128 stands for zero in the data rows.
Some points, one per row:
[ 45 135 126  75 115 129 107 134]
[ 44 136 122  57 102 121  81 147]
[196 124 140 173 150 133 160 121]
[ 75 132 130  94 111 126 107 136]
[ 34 136 120  35 101  95  77 151]
[ 36 132 119  52 110 106 100 153]
[174 124 147 174 150 137 150 102]
[138 136  99  77  95  90  95 161]
[170 119 137 196 145 151 166 106]
[ 82 110 119  74 111 110  97 145]
[ 92 125 112  68  95 109  93 167]
[192 124 135 183 137 150 167 112]
[155 120 149 193 155 158 170 112]
[ 58 131 110  59 113 110  96 140]
[164 136 138 178 157 154 169 111]
[187 116 147 198 151 158 150  86]
[148 108 149 196 179 181 171 105]
[ 54 131 122  65 113 113  98 151]
[ 97 139 111  64 110 100  87 147]
[181 119 154 197 161 150 170 108]
[ 51 136 125  71 107 113 113 145]
[183 118 141 180 154 149 163 109]
[ 26 152 121  32 101 110  86 165]
[ 85 127 128  87 103 124 102 139]
Then 40 other points, each followed by its number:
[107 120 131  92 111 115 110 144] 0
[167 129 137 188 157 165 160 115] 1
[ 76 127 111  68 108 111  85 140] 2
[ 12 132 124  51 117 133  89 134] 3
[180 110 146 194 144 155 163 110] 4
[202 124 143 188 139 142 160 107] 5
[171 121 143 191 162 165 145 102] 6
[121 137 100  69  96  87  93 142] 7
[168 124 142 197 161 158 157 100] 8
[ 84 131 115  62  95  93  86 153] 9
[157 124 140 190 154 149 155 109] 10
[ 67 136 107  43 111  94  82 151] 11
[141 125 145 207 163 159 172 100] 12
[ 57 129 122  70 109 107  89 143] 13
[ 70 138 103  58  95 100  97 156] 14
[ 78 128 126  85 110 124 105 141] 15
[176 129 140 206 150 158 171 105] 16
[ 92 143 103  64  88 105  92 161] 17
[166 127 142 178 160 154 166 106] 18
[180 121 133 185 134 141 156 110] 19
[178 122 139 188 151 147 176 106] 20
[ 82 136 109  53  86 103  81 154] 21
[ 54 131 124  62 102 125  85 138] 22
[130 136 160 198 171 172 162 106] 23
[199 122 133 179 146 134 151 114] 24
[192 122 141 193 149 139 167 106] 25
[ 56 130 126  94 120 128 103 132] 26
[166 123 145 185 155 142 150 103] 27
[ 75 133 112  55  94 103  87 153] 28
[172 124 149 194 150 154 161 108] 29
[148 120 147 201 164 158 152 100] 30
[ 69 138 118  50  94 100  84 146] 31
[178 122 140 178 157 161 164  99] 32
[ 85 139 114  73 101 111 100 145] 33
[ 89 121 110  76  98 105 103 154] 34
[194 137 134 201 142 149 157 113] 35
[114 127 115  92 107  99 105 143] 36
[185 131 135 182 144 139 158 118] 37
[ 79 127 111  72 113 103 101 145] 38
[146 131 154 196 163 162 155  94] 39
Which three of these numbered points are nearest to each point below, ignoring the direction in which the first points spread most? Their numbers follow each, nearest first.
[ 35 132 130  56 104 115  96 147] > 26 15 29
[ 87 119 107  73  95 104 104 160] > 34 14 28
[179 117 142 169 148 136 143 114] > 0 31 28
[203 128 136 168 153 132 145 115] > 24 11 9
[176 120 137 154 137 126 147 118] > 9 24 36
[ 66 133 114  49 108 113  94 148] > 32 18 38
[ 67 116 124  95 112 129 102 136] > 26 22 15
[126 132 110  78  97  99 102 139] > 7 36 24
[115 129 111  95 100 110 102 139] > 21 9 36
[161 126 148 188 147 147 160 108] > 29 10 16
[173 123 131 178 141 134 158 105] > 25 19 38
[ 29 141 127  68 113 149  94 141] > 3 23 39
[104 144 113  96 105 108 114 134] > 33 14 37
[192 113 135 188 141 148 157 101] > 28 19 2
[ 99 128 114  72  97  96 103 155] > 36 9 24
[184 133 137 177 142 135 163 125] > 37 14 25
[ 57 121 118  55 102 106  94 145] > 4 15 13
[ 75 126 108  50 114  93  84 156] > 11 38 24
[186 122 144 186 162 146 143 118] > 11 2 27
[173 119 141 182 155 149 148 118] > 13 29 15
[131 130 145 183 172 160 166 106] > 12 23 39
[  9 145  98  25  86 110  85 154] > 16 18 1
[201 130 118 166 152 132 155 120] > 24 11 36
[110 137 110  79 111 109 105 149] > 24 37 28
